Turns in one plane each, and the order they were made in; the first pair answered
K184:
[-18  -7   2 -37  -8  -8  -9   7  18  17  25  -8   0   8  14  -9  -6 -17
   5 -13 -20   2 -20   3  -6  -2  27  -1 -12  -3  11  18   9  -7   7   0
   2  -6  -9] => [-15  -1   5 -20 -25  -9  -6  22   2   5  25 -14 -19  13  20  -4   1 -21
  -1  -7 -21   0 -15  -2   4   9  10  -8   7  -1  15  27   4  -9   1  -2
   2  -4  -4]
[-12  28  32  -7   8  20  15   4  34 -14   0  -9  -9   5  18  20  16  -6
   9  25  -8  -6 -22 -12 -28   9  13 -18  42   9  -1   4  43 -15  20  18
 -49  20  -7] => [  7  32  43 -30  29   2  16   0  42  -9  18 -11  18  -3  24  16  16  -4
  30  12 -14  -2 -16   4 -25  13  17  -8  26  20  -7 -11  39  -7  28  -2
 -53   9  -5]
[ -2 -19  17   0  20   3 -11  -7  11 -21   6   8  14 -12 -18  26  23  19
  -1  -1   4  -3  22   5   7 -13  14 -11   7  50   7 -16 -16  14  -4 -17
 -34   8   0] => [ -5 -18  15  17   4  17  -3  -2   4 -30  -7  -4  -3  -4 -21  28  32  15
 -16  15   8   4  21   1   1  -7  14 -16  16  39   8 -10 -16   6 -12 -16
 -28  14  -7]
K44:
[-13  -1 -10  -6  -4   6 -18  11   8  13  -9   0  11   7   4   8  -6 -12
   1  -7   1 -16  -4   2 -21  -9  -5 -13 -12 -10  -9   4   1   9   4 -14
  13  12   1] => [-11  -3 -13  -5  -8  -6 -16   9   6   8  -7  -5   8   6   4  13  10  -7
   2  -8  -3 -22  11   9 -21  -4   5  -8  -8  -2 -12   0   2   7  -5 -31
  22  10   5]
[ 21 -11  22 -21  -6  -1  10   6  -9 -30  15 -28 -10 -18  15  22  36  10
  -1  -6  -7  51   9  14  11  17 -23  14  27  27  22 -19  15  16   6  -7
  14   5  -2] => [ 20  -9  -3   0 -14  25   5  21 -31 -32   4 -23 -42 -13  13   3  -7  16
 -32  19 -15  57 -10 -12  14   4 -26   3  25   9  25   0  -7  -7 -23   6
  11  -9   1]
[ 20  26  -4  -6  -5   0   9   3   6   8  20  -3  -2   9  18   4  18  -8
  16 -30  17  11  -4  21  14  15   1   2  16  11  -3  -2  13   7  18  -2
 -16   8  -5] => [ 15  18  -1   6 -11  -4  14  19 -15  -4   8 -20 -15  13  24 -11  18  -2
  -6 -21   7  23  -3  12  18   7  -1  -2  16   2   3  10   4  -5  14 -14
  -5  -4  -6]
[  9  -2  -4  -4 -13 -11  -3   6  -9   3  28  -6  -8   0  -1   9  17  -6
   5 -12  12  28   5  13   9   5   6   6  -1  12   1  -3  -3   1   6 -13
 -12   5 -11] => [ -2   2 -12   3 -16  -9   1  22 -20  -8  15  -5 -12  10   1  -2   2  -8
 -12  -4 -14  25   3   5   1  12   3   1  -2  -6  14  10 -10 -14 -17  -9
   1 -11 -12]
K450:
[ 43  22   7 -35  17  -5  12  21  -3 -15  30  -7 -17 -19  16 -29 -12  12
   4 -23  15  48   8  16  42  -4 -26  10  21   0  23 -23   1   7  24 -18
 -21  12 -10] => [ 28  13 -11 -24  22 -26 -10  23 -12  -6  11   2  -3   3  -9 -58 -40   5
  -5  -9 -17  34  -2  -2  32 -23 -22   7 -18 -16  -4 -21 -42  -8  -1 -32
   1 -10   5]
[ -9  13 -26 -47  36 -41   0  11 -10  11  13   1  22 -16  -9 -55 -48  18
  20  -9 -28  -6  -9  13  32 -19 -37  -4 -41   7 -10 -24 -19 -18  -3 -21
 -12 -11   4] => [-46  -1 -33   0  11 -29  -6  13 -22   4 -50   8   4   2 -26 -31 -29   3
 -10  25 -39 -36 -11 -22 -14 -23 -14 -16 -35  -5 -29  -2 -27 -38 -32  -2
   3 -19  17]
[ -8 -16 -10  -9   4 -39  -6 -21  -1  -4 -16  21  15  -2 -16  15 -12  -8
  10  -2 -13 -12   1  18 -29   4   1  -9  -3 -13 -13   0 -23   3   5  -1
   7 -16  29] => [-20 -19   8   0 -15 -33  -2 -14  10 -11 -19  24   5   0 -15  25   6  -6
   6   3  -5 -14   1  15 -24  14  11 -22  12 -16 -13   3  -9  11  15   2
  -1  -6  25]
[ -4  18  17   7   2   2   3   2   0  -4 -40  -9  11   6   8   6   2  -7
  -9  -7   2   2  20  -5   0   0   4 -18 -19   8  -6 -19  -1   7 -14 -17
   0  -4 -20] => [  5   4  20  11   3   3   0   0  -1  -7 -38  -6  15   3  18   4   1  -1
  -7  -2  21   2  18   3   9   9   3 -18 -12   8  -4 -17  -2   5 -16 -14
   1  -4 -16]

(2 to 3 turns a pair)
[-37 -29   8  45 -18  -6  -7  -7  -2  -6 -55  10 -11  17 -22  42  34   3
  -6  24 -16 -24  -8 -11 -49   7  14  -3  -1  -2  -8   8  -2  -8 -14  21
  14 -15   7] => [ 27   2  26 -30  12  -9  14 -10  22   1  37 -14  15 -17  27  16  19   9
  37 -23  12  23  16  33  21  10  -7   0  16  16   6 -22  45  19  42   7
 -15  13 -19]	K450 K450
[ 10  23 -12 -26  31  14  -7   7   5  20  37  21  27   3   2  -1  -3  27
  14 -28 -16  -6   4  11   4 -36 -32 -13 -26   3 -23 -22   3   0  -7  -9
  -1 -11  11] => [-14   6   5  18  -3  41   3  15   6   1  12  26  10   9   5  48  49  11
  -1   8   0  -6   8   2 -16 -11 -11 -28  18   2  -9  -6  37   4  -5  24
  -6   8   8]	K450 K450 K450
[  1  -3 -10   7  19  13 -12  -9  -3  12 -14  23  -3   2 -14 -28 -29  12
  -6   1 -20 -13  12  -9   4 -22   5  -2 -20  -9 -15   8 -30  -4 -14 -12
  14  -8  13] => [ 16  -3  18  -3   3  30  13  -1  11  -7  12   5 -17  -5  20   0  13   4
  12   4  22  18  14  11  19  12  -1  -9  23   9  14   5  20   5  17   4
  -8  28 -12]	K450 K450 K450
[ -3 -26   6   7 -14  21  39   9  -4  -7 -26   0 -32  42  -1  11  16   0
 -35  19  22 -10 -24 -18  -6  10  30   9  11  -3  25  10  12 -17 -23  19
 -29   7   5] => [ -3 -25  25  -8 -13  -2  39   5  12   1  -6  -3  -3  31   0  26  51 -13
 -11   7  31  -3 -15  15  -4  16  42  14  19  16  26   7  36  -2   4  12
 -21  19   4]	K44 K44
[-13 -16 -10  -4 -14 -61  -9 -14  -5   7  -6 -24  40  13 -16   3   6 -26
   8  24 -50  23   1 -15  15 -14  -3  30  10   5 -45 -21 -10   7  -4 -59
  28 -48  26] => [-14 -27  14  18 -42 -42   0 -16  -1  -8 -16 -24  21  15  -4  47  51 -39
   8  37 -21  25   1 -15   0  10  14  11  57  11 -24 -11  30  12   4 -31
  18 -30  23]	K450 K450
[ 21 -33  17 -45  26 -16 -23   3  27  13  10  34  76 -46  -6  35 -12   6
  52 -28  30 -30  20  -3  -1  -7  35 -17 -38  19   0 -36  14  33  13 -13
  -5  31  19] => [-13 -59  26   3  -2  -1 -19   7  31  -3 -30  42  51 -18  -9  72  19 -10
  33   7  26 -42  13 -25 -39  11  52 -19 -12   6  -1 -17  10  28   0  24
  -2  20  37]	K450 K450 K450
[ 16  14 -16 -26  33  34   4 -14  25  21  24  -2   2 -12  16 -22 -40   2
  -2 -15  -1  -8 -10  -9   6 -19  -3   2 -29  -4  -9 -15   1  14   9   7
 -24  26  -9] => [-15  -6  -5 -12   7  13   1 -30  33  27   1  20  29   1   6  21   8 -13
   9  -8  -6 -31  -4   7 -31  -9  25   3 -15  10 -15  -4  27  16  19  11
 -20  29  -5]	K450 K450 K44
[ 25  21  28 -48 -29   5  25   1  26  17  38 -14 -23 -10  51  11  12   7
   5 -29  16  26  16  18  31  31   6 -17  34  -3  20   5  34  13  18 -38
  12  -5 -31] => [ -6  18 -21 -32 -13 -30 -13  -4   3  39 -17   3  -3  16   0 -27 -44  -1
  -3 -14 -24  -5  12 -11  -1 -10   2  -4 -40 -16 -25  10 -33 -10 -28 -59
  47 -47 -14]	K450 K450
[-20   0   3  13 -30  12   3  -5  20  -8  -7  29  28   0   7  27  43  -3
 -15   6   7  -8  -6  33 -41  30  -3  18   7   8  -9 -10  42   2  -5  42
 -22   1   3] => [ 14  24  -7 -25  -3 -10   0 -17  32   9  38  18  47 -22  -3 -26  -8  11
   2 -21   0  15   2  42 -10   4 -19  33 -21  17 -16 -29  16  13  16  11
 -22  -2   1]	K450 K450
[ 26  25  15 -29   7  22  30  13   5  -7  15  16 -21   8  17  14 -31   4
  10   5  22  14 -31   0   1 -23 -25 -28  -3   8  50 -14  55  11  13  21
 -20  28 -33] => [-19  14  -1  14  -5  13   4  12 -12   0 -40  29 -22  31  -9   2 -39 -10
 -18  30  -5 -23 -34 -30 -50 -46 -10 -28 -26 -16  28   3  10 -15 -29  20
   7  -8 -14]	K450 K450 K450
[ -5 -26  11  17  -7  15  18 -11  19 -15 -22   1 -13  16  14  27  46 -11
  14   9  16 -16  10   6  -7  12  27 -11  14   4  11  -1  29  20   6  20
  -5  21   8] => [ 28  -9 -10 -23  31 -11   9 -17  18  12  23  -2  12  -7  11 -19 -10   7
  34 -31   2  -2  15  16  24 -15  13  -2 -34  11  -6 -15  -2  18  16 -16
   3   4  15]	K450 K450
